(in the rows, 128 means zero)
Each path below is one point turned by a fixed rotation once a step. After each direction that follows a path, write how fast that rotation turns it, in degrees a step (0 if it stays still).
Each turn is a multiple of 5 degrees from 10 to 175, or 0.
Each row of a path follows its step; steps can be skipped.
Rotation 1:
step 0: [132 130 127 125 119 128 130 118 138 125 120 125 138 119 127 126 130 131
 135 123 134 121 130 119 134 132 126 118 139 131 135 121 129 133 136 118
 117 130 128 131 117 131 117 138 133 130 122 129 130 126 128 129 129 127
 122 121 118 127 137 131 140 142 128 129 142 130 129 125]
step 1: [120 123 129 137 122 134 136 121 118 119 120 132 125 129 125 123 127 127
 116 137 123 135 128 123 129 136 134 134 127 132 120 132 132 124 128 124
 135 135 119 139 136 132 133 133 118 120 127 122 133 123 124 125 130 130
 123 121 113 138 132 127 117 122 131 138 122 133 135 135]
step 4: [131 128 130 125 125 135 133 121 127 132 118 130 133 131 118 136 128 130
 122 121 131 127 129 119 127 125 125 118 131 138 124 134 122 129 129 128
 123 130 125 126 124 116 140 134 126 126 124 129 112 130 141 131 139 125
 127 120 122 118 142 134 133 142 121 119 129 133 119 130]
step 5: [142 125 123 130 132 126 129 113 129 123 128 124 120 126 117 115 132 121
 123 130 127 125 126 133 129 134 132 120 125 133 128 136 127 123 122 129
 143 135 119 131 128 144 133 126 119 130 127 129 123 130 108 126 126 129
 125 140 123 127 131 133 127 119 128 131 124 128 132 129]
step 6: [123 125 118 121 124 132 119 130 132 117 123 124 124 118 123 142 123 118
 140 132 133 120 129 116 129 130 134 127 133 125 133 138 123 128 131 130
 125 119 133 128 125 136 128 143 130 124 125 130 126 136 138 130 127 128
 134 119 134 125 113 125 132 122 122 136 124 125 121 127]
step 8: [144 119 131 126 125 139 125 133 132 121 126 138 137 128 123 135 124 127
 123 125 145 125 124 125 130 129 127 133 132 134 126 141 126 121 127 118
 118 127 126 139 134 119 130 125 128 130 121 115 135 131 121 137 138 123
 127 129 131 123 134 129 136 138 133 129 130 133 121 128]
step 9: [142 136 124 130 130 124 140 120 124 130 134 129 121 133 124 125 129 129
 136 136 125 122 119 135 133 122 135 124 128 136 123 133 132 129 140 141
 129 140 117 128 138 137 136 136 138 123 133 130 132 124 125 133 122 135
 124 121 128 128 125 132 122 125 138 138 121 125 132 129]
step 10: [125 132 117 126 132 134 114 133 140 124 120 125 132 129 128 131 128 128
 139 127 134 126 143 131 147 125 124 122 124 133 115 129 118 131 130 122
 130 127 134 129 123 122 130 141 122 134 131 129 122 120 125 128 128 123
 136 116 131 135 127 122 128 125 125 133 133 122 120 128]
step 11: [126 120 125 132 124 131 132 128 134 131 130 121 131 127 121 123 139 123
 120 135 116 127 117 127 135 123 125 121 129 118 119 125 142 136 121 135
 123 121 135 125 125 133 122 128 122 123 120 127 130 133 122 137 135 140
 120 125 119 137 139 136 129 127 136 128 124 135 121 123]
step 12: [128 125 132 127 124 136 134 117 135 127 121 142 135 120 129 127 125 133
 126 129 127 129 131 124 126 122 130 125 133 135 128 125 120 120 140 124
 118 132 130 144 136 128 136 125 113 121 127 127 124 142 122 133 132 126
 144 129 130 129 116 131 136 130 126 124 124 126 126 133]
step 13: [123 131 126 121 133 120 132 122 118 118 137 135 116 138 120 124 136 131
 127 123 138 129 123 137 124 127 125 126 127 131 117 124 132 119 122 134
 131 136 128 126 118 140 129 134 135 125 129 118 132 129 121 128 128 139
 123 117 136 131 118 132 119 124 119 129 123 129 117 129]
Directions:
[127 127 130 127 127 130 130 126 126 131 126 129 127 127 131 132 125 128
 128 130 128 129 128 126 128 127 129 128 128 126 124 128 127 130 129 131
 129 127 127 126 130 128 130 129 129 125 127 131 128 129 128 130 128 127
 128 129 127 127 127 128 125 129 128 126 127 128 130 126]	140
[128 126 126 125 129 129 128 129 128 129 128 130 130 127 128 131 125 128
 131 123 128 126 130 127 127 130 128 126 129 127 129 131 127 126 129 127
 125 128 130 126 127 125 129 129 125 130 128 130 131 128 128 129 129 127
 130 127 126 129 127 129 129 129 127 127 129 127 127 129]	175
[129 130 126 127 128 126 126 126 129 129 126 124 126 128 126 127 129 127
 128 128 127 126 132 131 128 128 129 127 125 129 127 130 126 128 128 127
 125 129 126 126 131 128 126 128 130 126 128 129 127 124 128 131 128 127
 127 129 127 127 131 128 128 129 127 126 128 127 129 128]	70
Rotation 2:
step 0: [115 119 121 125 124 129 124 126 134 125 125 133 126 129 133 130 124 128
 129 132 123 127 126 139 127 121 125 142 119 124 117 142 133 126 129 132
 131 125 122 134 131 120 125 132 120 133 124 137 127 136 132 123 124 138
 120 127 119 126 137 124 127 114 115 143 135 128 132 135]
step 2: [112 123 130 126 119 133 129 123 132 132 130 128 139 126 130 132 129 128
 115 128 123 138 140 130 129 125 133 142 128 115 125 125 127 121 140 133
 133 129 118 138 124 124 132 133 129 127 123 119 129 141 133 130 127 126
 118 134 128 129 137 116 134 123 123 137 125 128 127 135]
step 3: [121 125 123 124 119 133 126 121 122 134 129 122 126 131 129 127 120 125
 114 136 117 131 136 137 119 113 132 143 122 126 121 133 127 124 136 124
 131 135 123 130 121 124 120 120 132 128 119 136 128 121 124 136 122 131
 130 130 126 130 136 129 135 137 133 139 134 123 118 133]
step 4: [122 122 119 126 116 128 127 122 136 133 127 133 125 129 125 133 124 109
 126 131 129 128 134 124 131 135 127 141 128 124 134 125 120 127 134 130
 138 126 122 139 117 117 108 123 130 122 131 127 123 131 132 130 116 125
 126 139 126 129 139 125 133 125 130 137 127 123 126 130]
step 5: [118 116 128 120 119 134 139 118 122 129 134 127 125 126 128 128 126 123
 122 140 122 132 132 132 126 127 129 123 118 120 136 136 117 127 128 117
 133 135 122 142 137 122 122 129 122 128 127 139 134 128 127 128 124 122
 130 133 127 131 140 127 142 119 119 135 133 128 122 129]
step 6: [116 128 119 119 124 135 126 120 131 139 122 130 132 127 124 125 134 121
 134 128 123 125 139 119 124 131 135 134 125 120 130 143 117 133 132 128
 133 127 136 136 124 115 120 137 119 136 127 135 124 125 134 136 125 130
 128 138 123 131 122 130 134 133 123 141 133 128 122 133]
step 7: [129 112 131 115 120 126 126 134 134 128 138 126 128 133 121 120 130 121
 123 125 123 124 122 129 125 126 125 131 125 115 126 136 120 120 137 123
 136 131 128 142 131 124 123 136 130 128 125 130 128 140 132 139 118 127
 132 136 127 122 126 132 136 128 120 136 131 136 128 145]
step 9: [128 122 126 119 128 131 123 133 137 139 128 124 121 125 133 138 123 128
 123 130 118 130 125 133 122 125 121 145 114 124 135 138 132 130 136 129
 136 119 133 138 130 120 119 131 121 125 127 124 119 131 122 137 129 122
 125 131 126 132 134 129 129 129 113 137 126 128 138 139]
step 10: [130 122 125 123 120 122 127 124 130 131 121 132 124 120 131 134 114 127
 121 137 125 129 128 132 126 116 131 130 133 115 128 132 120 121 142 128
 135 119 134 135 126 117 127 129 130 133 130 141 125 134 131 136 122 124
 113 122 121 137 127 123 141 120 121 125 127 123 126 136]
step 12: [129 123 117 117 119 127 137 120 130 130 130 124 125 127 129 129 118 119
 125 139 126 126 134 131 121 115 140 148 118 115 126 132 134 128 133 132
 134 128 123 128 123 125 130 133 126 123 130 134 131 136 129 127 113 135
 124 133 119 126 126 129 125 123 121 128 139 131 125 133]
step 13: [116 119 130 131 117 132 126 126 148 130 116 129 132 119 121 127 120 125
 119 132 126 135 133 135 130 123 124 137 127 126 133 126 124 131 135 123
 128 133 122 131 117 126 118 133 130 130 128 143 136 134 134 133 118 137
 130 136 122 130 134 124 130 125 117 139 130 131 131 126]
Directions:
[129 127 127 128 126 128 129 129 128 133 127 127 129 129 130 130 125 125
 131 129 130 125 125 131 128 129 129 130 130 128 128 128 127 129 128 130
 128 128 130 127 126 127 129 130 128 126 126 126 125 128 128 127 127 127
 131 130 130 128 126 131 127 129 128 127 129 128 128 129]	130
[124 127 129 127 127 126 127 129 123 129 128 127 127 132 129 129 129 126
 127 129 129 128 126 126 129 129 128 127 130 128 127 128 129 128 129 127
 129 131 126 128 128 127 129 126 129 130 130 127 127 127 130 128 130 130
 131 131 127 131 130 125 127 129 128 130 129 126 129 127]	25
